Each path below is one point turned by a fixed rotation once a step. After each direction that follows a path, write how fast that rotation turns it, in degrees a step (0 if it stays still).
Each turn is a multiple of 5 degrees from 10 to 175, or 0.
Each row of a path follows its step; steps can be skipped.
path 1
step 3: -174 162 92 115 -115 106 100 134 -25 147 -216 21 -52 -64 -123 -94 -48 18 233 98 12 -236 149 -38 75 84 -124 4 26 161 48 89 11 -18 27 -134 60 -67 31 111 42 32 -158 -395 51 -77 80 -46 93 35 87 89 -50 -282 -290 14
step 5: 175 -71 -21 3 -138 79 -89 -228 -63 -129 4 53 174 113 182 16 -11 -178 85 -24 191 36 -107 -160 115 -168 68 -248 -62 96 -113 -24 -73 -149 31 48 -43 49 -37 7 198 72 -73 40 -53 -66 -73 7 5 -316 215 -149 189 140 -45 -265
step 6: 60 -51 -160 81 13 -21 186 150 -20 -55 -81 68 228 37 -285 -49 -2 -100 134 -58 -15 0 42 109 -59 13 -82 -68 -27 -31 -207 226 -37 197 -80 -4 79 82 -190 -198 -202 78 141 -28 180 -86 -29 -176 255 -81 117 -133 -80 276 0 -9
step 14: 6 -9 178 57 174 -88 126 -7 -16 99 -50 -101 -67 104 -69 -225 -170 -15 -17 33 -192 -28 10 -206 165 1 121 -16 -114 12 -43 28 -125 0 18 484 142 -179 101 -149 -81 -45 -53 25 73 24 -92 -19 -104 67 -87 56 129 27 -81 -333
step 19: 80 53 55 236 -18 -91 -60 12 -171 73 -52 180 -47 16 -172 -203 -2 272 32 -10 25 25 39 123 65 125 153 145 -33 -88 104 -104 -189 16 -214 187 66 11 -22 -21 -165 175 -16 175 213 195 20 -215 46 102 -79 114 -203 27 -188 -44
step 20: -138 202 175 62 -95 69 -83 -179 -79 -49 56 183 1 36 17 -172 -45 34 -210 204 -69 -125 138 59 14 18 -85 -28 -22 277 -13 -183 51 68 6 48 237 -6 126 51 96 46 -128 -112 -268 -124 -162 56 -165 -43 29 109 25 87 -141 -287
step 26: 8 176 -200 -89 -75 98 -45 30 -182 -3 -126 74 -7 55 66 -102 -26 -248 -117 -44 -3 -139 -59 -13 35 -89 275 -121 88 62 -75 133 -78 -159 141 88 246 55 29 106 145 -266 130 -195 -66 72 -71 99 -216 -178 1 -75 220 20 -8 -157
step 28: -109 -10 42 79 38 -259 -165 -15 -241 -167 -37 153 119 -81 -112 220 162 126 132 94 -42 39 84 -25 -29 -70 -34 89 78 128 53 -92 -188 -181 -215 -122 -309 4 -168 -24 180 -37 -110 91 -167 46 -41 189 112 102 33 -64 73 -130 38 94
Directions:
-5 -14 -41 -9 -13 64 -18 61 -25 -44 121 1 36 38 28 26 17 -14 -29 -19 -21 -14 -65 13 -19 12 12 -21 -8 10 58 -36 27 -42 -39 -28 29 -25 -19 18 -20 -27 -17 -2 -7 40 -27 4 -20 -73 -5 -7 12 -76 7 -10 => 135
-78 -20 -18 32 1 6 -51 -34 80 -2 27 49 24 31 -4 -2 -18 -23 7 31 -18 8 10 -42 59 36 36 -25 33 -37 -13 1 29 -27 49 -14 34 -44 -59 9 -46 19 6 -38 13 -47 38 36 -34 -2 -22 -13 61 55 -12 -44 => 120
9 71 -42 36 1 -27 30 39 29 32 -9 -26 32 -14 17 4 3 29 23 11 -14 -16 20 8 44 -28 40 8 35 5 32 -51 -24 48 31 -11 54 17 20 -32 -28 -102 -60 -28 -66 53 16 -7 -27 38 -12 29 -17 5 11 -64 => 60
-36 17 34 -5 15 14 -14 44 -4 -8 18 -31 -15 19 8 30 22 23 40 16 19 -51 51 -6 -49 59 -34 59 22 -35 -31 -7 -30 24 -30 -26 -48 -32 5 72 -29 26 -14 -32 -77 38 -55 -34 -47 -16 15 3 29 72 -41 12 => 85
-1 43 6 16 49 2 -14 25 64 -17 -59 4 3 5 -19 11 43 19 28 46 -52 91 -20 8 11 44 -12 -19 -50 -12 21 -10 -69 3 21 -22 -33 -87 26 -8 28 24 -23 -17 35 32 -27 21 -2 -6 -38 -1 -14 -77 -42 23 => 70
26 33 2 -12 28 1 14 -24 0 45 1 10 -1 -14 34 8 40 -87 1 -34 1 38 32 -58 -25 1 65 42 -30 -14 80 58 -27 -6 50 16 -38 4 -12 -26 -63 -15 36 48 -15 -13 -25 -60 -26 -48 38 -42 8 -10 -22 -35 => 85
40 39 -63 60 43 10 -17 51 -22 -1 -2 38 -8 5 -12 -33 22 17 -48 8 36 56 -22 16 -30 37 -60 -10 -16 -41 -18 18 40 -23 37 33 37 -32 9 42 -1 -23 -33 69 18 9 27 -36 24 -23 19 5 -37 98 16 -21 => 60
path 2
step 2: 156 -29 -80 24 -20 12 12 219 -6 216 76 114 -108 -110 131 173 -190 -33 -220 234 77 -151 131 -46 -104 83 -154 73 -70 -189 -126 128 39 145 42 105 118 -1 49 -61 -281 46 -133 17 -94 -176 -115 -2 91 -138 212 -43 -101 -150 -31 229
step 4: 21 -146 -236 -29 -151 173 116 99 -166 164 -205 1 116 9 127 110 124 -166 50 -229 115 -129 -185 -51 107 43 -62 -112 -133 246 45 139 -44 101 54 -55 138 318 -26 -166 -34 -146 29 113 -3 -18 40 43 -84 169 -104 -151 -109 145 -57 42
step 5: 26 45 -95 -64 -46 -17 -52 215 94 69 83 -175 116 -11 54 -155 -40 41 139 73 59 -99 -46 -36 6 -91 -36 -134 -129 -70 -121 116 151 -8 -104 -144 80 16 105 -120 -133 -119 102 96 -69 -11 251 -79 216 -155 322 -435 -159 -6 -57 88
step 11: -84 -12 105 -103 119 -186 -53 307 -117 34 -138 -115 -106 -93 259 -36 -259 -143 89 177 -57 -19 -99 -39 -50 -231 -124 93 26 7 100 30 -116 -81 -67 -6 -52 181 179 54 11 40 -92 81 174 15 192 -61 270 13 -16 -176 -167 122 -34 161
step 16: -190 -104 20 -58 -121 -139 -2 125 -252 59 -67 13 133 207 178 42 113 -73 -233 39 -158 -87 -282 -60 -43 275 77 -64 -194 96 -14 20 127 51 -31 119 97 106 39 -41 -142 -13 -68 107 24 -199 -60 -141 71 -89 -85 83 154 -46 -266 -134
step 19: -76 -106 269 -239 120 131 64 110 135 221 -26 -110 -41 47 6 150 94 -89 64 35 -53 -190 -16 -70 148 88 59 -2 -138 119 70 -11 207 -108 101 156 115 108 10 -137 -56 -173 401 105 -134 -103 36 -28 153 172 -18 44 151 -79 -97 12
step 21: 75 -101 30 50 25 45 155 43 -97 -112 50 -23 -25 299 -136 78 -70 261 83 273 -52 29 -68 0 -78 61 -103 -156 102 5 266 61 -249 170 -4 92 22 102 104 -83 -76 -36 52 -32 -255 -113 63 103 14 -79 143 30 -9 363 63 -161
step 27: 326 -244 -110 -8 20 -175 -103 200 -18 7 28 -135 -33 78 103 196 101 112 -127 326 37 -23 110 -83 59 -68 -184 -57 -27 102 58 96 -94 11 211 -19 -144 -149 85 25 -31 120 167 86 -170 -88 -17 60 -106 -279 -15 65 -20 5 182 -125
Directions:
3 58 39 -30 -16 -34 -21 6 -5 10 -5 -7 31 53 -28 -39 73 -15 -51 -30 12 25 4 0 -17 -45 5 42 4 -35 -22 55 0 4 -56 1 0 -37 -5 18 -25 27 -10 -21 38 -51 -120 -40 5 30 29 34 -10 32 -42 -35 => 45
-13 -41 -25 -52 -4 15 -27 -66 -9 5 37 -10 -17 45 -24 34 8 -2 10 0 -41 34 -37 3 -89 -81 -37 -48 42 20 -22 40 8 4 -18 6 28 17 3 -37 19 46 61 -32 -4 0 -10 13 -22 -41 -17 42 5 -75 21 55 => 10
40 36 -39 -30 29 5 31 14 -81 2 -14 -15 7 53 54 -61 36 -65 60 -16 2 8 -14 -16 -9 -26 33 16 -2 3 -26 -2 77 -62 -50 -23 9 -5 29 -30 26 -14 -27 41 -1 26 37 13 34 62 -14 -14 2 -1 56 38 => 55
-16 -16 -25 -36 -4 31 13 -12 5 40 15 67 -44 15 -20 34 14 -29 -28 19 -1 -20 -24 0 -38 15 57 -27 29 40 -27 -39 -33 -39 -17 45 -22 -57 -4 -3 -55 -34 -33 -20 10 24 -11 29 58 12 24 -18 114 39 -59 30 => 20
75 32 -23 -19 25 -33 -24 -66 -21 -50 -48 7 -70 9 5 42 -8 -11 21 -17 18 19 14 -9 51 38 40 -46 -21 9 -29 -15 5 -47 22 37 15 -29 30 19 -9 39 46 -10 -46 20 -57 69 -17 -19 48 17 -60 1 -14 -43 => 10
30 -57 -11 -1 56 20 -29 15 -69 39 -18 32 -22 -4 -57 -39 18 16 -2 -17 39 -38 -46 26 56 16 30 -50 32 -2 16 78 -13 -1 -15 2 -15 9 -21 33 9 17 4 21 -28 -31 0 -37 -84 -21 -19 6 62 43 65 -15 => 125
1 -33 22 15 54 71 -5 -7 -7 -20 10 30 -2 -12 5 28 19 -15 -3 -17 16 52 -42 43 -23 0 4 84 50 68 15 -9 -53 -7 -42 0 -17 49 30 47 70 -30 -46 -35 -48 -41 -6 23 23 19 51 -11 -64 -7 6 -19 => 100
13 38 -74 -42 48 -17 -6 -48 18 19 -71 13 30 2 50 5 80 68 -29 22 11 -28 9 13 -15 32 -60 18 24 10 -9 -41 2 11 -11 29 -31 17 -23 -57 -7 0 24 -72 -37 -30 36 -29 -1 11 -58 -11 -8 43 5 -21 => 125
path 3
step 2: 176 -12 -116 98 142 -280 95 26 -8 251 101 28 -63 133 13 -49 -81 212 -3 -5 29 -29 -124 303 -220 45 133 205 -98 110 72 114 77 53 51 -127 61 109 -119 -28 3 -240 86 4 -97 -164 -205 57 -139 -122 108 52 -78 -102 -94 -100
step 6: -44 -118 33 7 283 -126 85 56 -64 126 -50 -134 83 253 -137 -216 -112 -46 28 197 210 -175 -67 6 -38 -231 -206 -76 113 -18 4 97 60 130 13 -231 -96 -112 -195 55 -10 -77 6 18 -200 -5 -103 112 -56 42 157 -98 -1 -173 -12 -130
step 10: 81 96 -164 -98 207 -312 117 195 -129 -150 -97 21 83 111 -121 -155 -146 63 -52 68 66 -118 -135 138 50 -17 239 -21 -172 -46 144 13 201 4 -219 17 -19 -172 -194 -93 -100 61 199 -183 -17 -102 -88 -87 -16 -40 -1 -17 7 -84 -64 -95
step 12: -88 -175 -52 129 235 -24 -5 169 -12 205 1 -31 11 282 -14 0 -30 -87 6 -114 123 -411 2 -127 -134 40 -111 161 52 -79 26 126 -74 -123 -19 -133 109 -113 7 -69 -95 35 48 207 -123 -1 -86 -102 -5 -58 205 60 -117 -109 -162 -117
step 17: -179 191 -30 1 -95 -54 -83 174 -132 -37 -103 -131 -20 176 98 -211 -230 38 -43 -13 79 -9 -177 24 -147 -58 -13 -27 -45 148 107 22 -20 42 145 -249 176 -25 -22 125 53 -51 308 83 159 -169 75 -119 -78 -110 232 146 -76 -16 -75 -160
step 25: -35 -59 -273 59 111 -84 27 126 -75 148 208 -173 210 191 40 -238 -114 -26 -196 78 16 -51 25 -23 -15 -130 163 178 -150 -48 41 -63 -121 120 59 -185 -53 -138 -19 -49 211 -59 -22 75 -37 -103 -229 -113 -38 -154 181 77 -102 69 -69 -151
step 27: -23 102 41 129 27 -231 -72 92 -124 97 -181 -70 110 -186 26 -190 -63 107 40 -156 -87 -215 -70 16 -121 -78 -34 175 -76 124 57 69 136 -66 -339 -98 162 -152 25 -40 -188 -82 104 -82 -109 -264 -92 121 46 -10 196 -33 77 -92 -33 -93
step 28: 34 46 -55 107 124 -209 -89 58 -90 -75 154 104 -6 273 158 -150 -46 38 101 24 146 -125 -143 -129 -68 -80 57 61 11 -21 107 55 104 -10 -165 -215 87 -194 -261 32 -247 68 -127 -86 -269 -47 132 66 -35 -134 87 17 50 -175 -68 -147
Directions:
-10 34 -27 -18 -82 -2 3 16 -14 -4 -2 23 19 12 -25 37 2 -15 -34 21 -18 31 -47 -12 -16 -31 45 8 -58 58 -10 -2 -3 20 -3 -35 -79 32 -4 -41 59 -71 48 -12 28 -23 -37 -87 17 32 -4 47 35 -2 6 -45 => 45
2 -37 71 2 -24 18 14 11 -1 7 19 65 16 35 7 5 68 70 30 23 3 -39 -24 6 10 1 5 54 -56 2 31 10 -20 36 22 38 8 -77 -8 13 15 -5 -63 21 -28 21 19 0 -7 -4 -14 99 -7 -58 51 -16 => 85
-4 -26 54 -14 -35 -1 44 38 -34 -51 -6 21 13 28 18 7 -59 -12 -12 -13 -83 2 28 35 -47 42 -68 -33 -44 -44 -8 -24 42 31 77 -55 -58 -13 8 -48 -36 -19 -4 -13 -11 30 -12 59 16 -11 -11 -14 -24 17 2 -9 => 25
-94 -21 35 -88 42 -2 -17 -53 -53 -29 -14 61 -15 -9 -26 7 -53 -14 -24 -6 36 28 -2 -32 10 -51 -16 49 19 -30 14 -22 -11 -42 -4 -11 40 14 3 15 18 -19 33 -6 -1 71 -23 4 7 -9 -34 30 -52 -20 -35 -55 => 60
38 -23 -27 -42 12 -38 9 12 20 20 -11 -15 -7 5 -25 59 0 26 -51 2 -22 -50 27 78 -7 54 14 -24 -7 -8 -13 4 -7 -69 -50 49 9 6 38 17 2 -37 51 -73 -9 18 23 19 90 31 0 45 -40 -46 22 17 => 130
32 31 -7 -5 -14 -35 8 -15 60 -47 -44 -41 -1 2 17 66 33 8 70 37 7 -1 20 -14 -20 -42 -12 38 -29 40 -51 5 0 -19 32 -13 49 -49 -21 -20 -40 -3 -21 7 3 53 -45 -46 80 -33 11 -65 -43 -7 -15 -41 => 45
